Named moves, each a turn or a mirror, and the order they were made in; the first pair answered
move T:
[-1.09,1.15,0.24,2.46,-0.55,0.00,-0.36,0.81,-0.15,2.63,1.16,-0.59,0.55] => [0.72,0.00,0.32,-2.88,1.11,1.62,1.29,0.16,-1.03,0.61,-0.16,-0.47,-1.29]
[2.24,-4.91,1.32,3.03,-0.66,-0.36,0.68,-2.67,1.60,-0.73,-2.75,-5.12,-1.08] => [2.12,-4.84,1.52,3.19,-0.44,-0.38,0.75,-2.44,1.89,-0.80,-2.85,-4.90,-1.17]
[-1.78,1.56,-1.60,3.20,0.63,0.82,0.84,2.02,-0.95,1.91,3.68,0.04,2.12] => [0.34,-0.08,-1.28,-3.58,2.49,2.43,2.61,1.10,-2.19,-0.60,1.88,0.19,-0.31]
move D:
[-0.82,1.48,-0.15,0.26,-1.78,-0.14,-0.03,0.49,-0.50,0.74,-0.16,1.71,0.58] => [-0.98,0.67,-0.05,0.69,-0.64,-0.50,0.68,0.70,-0.07,2.05,0.84,0.77,1.03]
[1.06,-1.34,0.91,-5.45,-0.04,-0.58,1.80,0.51,-2.35,0.80,-3.36,2.51,0.40] => [0.81,-2.94,0.45,-3.94,2.08,-1.27,3.13,0.77,-1.77,3.48,-1.63,0.57,0.84]
[-1.47,2.56,1.63,-0.12,0.50,-1.69,-1.21,-1.10,0.72,-1.88,0.07,3.24,-0.03] => [-1.69,0.61,1.37,1.40,2.66,-2.61,0.06,-0.48,1.74,0.93,1.89,1.24,0.76]
[1.46,-3.78,-0.79,-1.28,1.90,0.23,-0.03,-2.24,0.68,-0.62,0.13,-1.72,-2.09] => [1.53,-2.59,-0.66,-2.14,0.70,0.76,-0.91,-2.33,0.18,-2.17,-1.06,-0.70,-2.48]
move A:
[-1.42,2.21,-2.18,-1.81,2.15,-1.68,-0.06,2.55,-2.05,7.28,3.81,5.62,-0.33] => [-1.57,1.91,-2.12,-1.75,2.60,-2.05,0.09,2.45,-1.81,7.70,4.05,5.28,-0.04]
[1.54,-2.16,-0.07,-3.55,0.33,-1.18,0.34,-1.47,-0.58,-2.34,-1.28,-2.24,0.69] => [1.39,-0.35,0.35,-3.80,-0.97,-0.24,-0.55,-1.25,-1.13,-3.28,-1.91,-0.34,0.08]
[-0.83,1.32,-0.39,1.58,-1.06,0.42,-0.69,0.86,0.06,0.98,0.86,1.32,0.52] => [-0.71,-0.31,-0.61,1.62,0.08,-0.57,0.08,0.69,0.74,1.90,1.38,-0.04,0.77]
[0.36,1.96,1.09,-1.93,0.78,0.39,0.87,-1.10,-1.51,0.44,-0.38,1.93,-2.13] => [0.76,-0.11,0.74,-1.90,2.41,-0.96,2.01,-1.26,-0.69,1.59,0.65,-0.48,-1.40]
move E:
[1.75,-2.15,-2.13,-6.53,2.59,-3.25,3.42,-1.83,1.58,-0.34,1.27,-0.25,0.27] => [1.39,1.37,1.19,-3.89,-1.57,2.45,1.31,-0.41,0.04,-4.47,-5.18,2.83,-3.17]
[-1.55,0.72,0.98,-0.72,-0.90,3.75,2.05,0.73,-1.05,-0.27,-1.42,2.79,-2.16] => [-2.98,0.80,0.00,1.59,0.12,1.96,2.28,1.15,-0.17,3.06,1.80,2.34,-0.44]
[-0.16,0.49,0.97,1.54,0.35,-0.95,-0.38,0.87,0.24,1.15,0.31,-1.01,-0.93] => [0.27,-0.27,0.33,0.08,1.13,-1.85,0.11,0.35,0.20,0.62,0.39,-1.34,-0.59]
Pairs:
Each pair is two moves apart.
[0.37,2.99,-0.90,-3.30,0.82,1.03,0.44,0.27,-1.83,1.17,3.66,4.19,0.94] => [0.44,3.60,-0.28,-3.19,0.05,2.05,0.10,0.32,-2.28,0.29,2.12,4.80,0.41]
E, E
[1.62,1.73,-2.20,-0.09,-0.41,-5.15,-0.69,-0.65,1.23,2.00,3.40,-0.40,3.33] => [3.20,3.09,0.54,-3.79,-2.00,0.34,-0.75,-0.82,-1.03,-3.60,-2.95,1.69,-1.20]
T, E
[0.33,1.52,2.87,1.96,-2.94,1.30,-1.58,-0.45,-2.81,1.27,-2.93,-1.77,0.84] => [-0.74,2.38,1.43,2.27,-2.98,0.24,-1.77,-0.16,-2.89,3.14,-0.38,-0.64,2.14]
E, A
[-0.39,0.73,0.39,2.90,-1.32,2.85,-1.24,-0.38,1.29,2.05,-3.30,0.05,-1.01] => [0.71,-0.63,0.26,-0.91,0.46,3.49,0.44,-0.90,0.92,1.47,-3.88,-0.62,-2.30]
D, T
[-0.06,1.24,-1.10,-2.61,-1.57,2.48,1.89,-0.57,-1.18,0.89,0.68,2.02,-2.08] => [-0.88,1.07,-0.90,-0.45,-0.90,2.18,2.15,0.00,-0.63,2.86,2.00,1.71,-1.37]
E, D
[-0.79,-2.22,0.08,0.68,0.72,-1.79,-1.06,-0.26,1.73,1.98,-0.08,-0.64,-0.44] => [-0.37,-1.72,1.18,0.26,-0.59,-0.01,-1.43,-0.13,1.17,-0.45,-2.88,0.25,-1.73]
E, E
[0.19,-2.52,-1.18,1.33,3.05,-3.59,0.55,-0.97,0.06,2.06,2.25,0.19,0.25] => [1.89,-3.36,-0.64,-2.14,2.79,-2.54,0.83,-2.00,-0.72,-1.42,-0.74,-0.24,-1.59]
E, D
[-1.14,2.74,-2.76,2.93,-0.54,2.33,-0.57,0.10,-1.52,1.96,1.79,4.17,0.19] => [2.31,-2.57,-3.72,-3.21,2.83,-0.13,1.95,-2.20,-0.72,0.07,1.10,-0.87,-0.11]
A, E
[-1.65,1.57,-0.91,1.96,-0.48,0.16,-1.38,0.20,0.14,1.36,0.17,0.63,0.32] => [0.08,-0.06,-1.49,-2.87,0.37,-0.30,-0.55,-1.22,-0.17,-1.30,-0.97,-0.59,-0.36]
E, E
[-0.75,-2.19,-0.52,3.61,-0.65,-3.76,-1.12,-0.89,2.37,1.00,2.67,-4.02,2.87] => [0.93,-0.49,2.72,-0.41,-2.22,3.11,-0.70,-0.41,-0.40,-4.70,-4.16,-0.96,-2.61]
T, E
[-1.97,2.63,-3.10,-0.12,-1.74,0.48,-0.44,-0.03,-1.60,-1.34,0.22,1.71,0.79] => [-0.92,1.52,-3.36,-1.46,-1.76,-0.13,-0.17,-1.05,-1.57,-2.86,-0.31,0.50,0.79]
A, D
[0.04,1.43,0.65,0.26,-3.36,0.39,-2.94,-1.24,-0.11,-4.86,-3.10,0.98,0.35] => [-2.30,1.78,-0.35,5.13,-2.10,-1.59,-2.70,0.23,1.20,0.59,1.25,0.32,2.51]
E, D
[1.18,-2.11,-1.49,-5.40,2.08,0.36,1.67,-1.00,0.11,-0.27,2.53,-0.82,-1.42] => [1.40,-3.70,0.24,-2.56,2.67,1.75,2.49,-0.46,1.04,-0.24,0.63,-3.27,-2.62]
E, A
[-0.31,-1.55,0.54,2.35,1.96,-0.94,1.27,0.17,1.48,0.91,1.35,-3.02,-0.78] => [0.00,-1.48,0.55,3.18,0.77,-1.43,0.55,-0.19,1.69,0.06,0.67,-3.25,-0.61]
E, T
[-2.84,-0.22,-0.27,-0.69,-1.63,1.14,-1.49,-1.02,-3.55,-0.97,1.25,0.96,-0.69] => [-2.14,-2.56,-0.54,-2.19,0.22,0.55,-0.01,-1.49,-3.13,-0.48,1.81,-1.13,-0.61]
D, E
[-0.95,-1.53,1.05,2.19,1.36,2.44,1.09,-0.01,-0.16,0.70,-0.47,-0.47,-2.81] => [-0.32,-2.81,-0.09,0.26,2.35,1.10,1.92,-0.63,0.09,0.70,0.50,-1.41,-2.51]
E, E
[0.62,-0.97,-1.50,-3.83,0.52,-0.84,0.58,-1.46,-0.86,-1.74,0.48,1.08,0.62] => [0.14,0.85,-1.17,-3.31,-0.59,0.19,-0.20,-0.79,-1.48,-1.97,0.10,2.87,0.34]
D, A
[-0.95,-2.23,-0.48,2.36,2.60,0.15,-1.58,0.85,-1.11,0.42,1.17,-4.26,1.28] => [0.04,-1.57,1.11,0.19,1.76,3.02,-1.39,0.91,-2.18,-2.36,-1.85,-2.96,-1.27]
T, E
[-0.52,-4.90,-1.88,0.86,1.22,-3.74,-1.15,-2.19,0.46,2.91,2.95,-4.55,2.53] => [1.45,-2.57,0.13,-4.00,-2.24,0.66,-2.80,-3.00,-1.75,-4.79,-4.01,-1.68,-1.41]
E, A
[-1.14,1.92,0.03,2.77,3.35,5.09,-1.08,2.40,1.89,2.91,3.37,3.76,0.16] => [-0.12,2.81,-1.12,-2.32,2.44,4.42,-1.75,1.40,0.73,0.08,3.41,5.90,0.15]
E, A
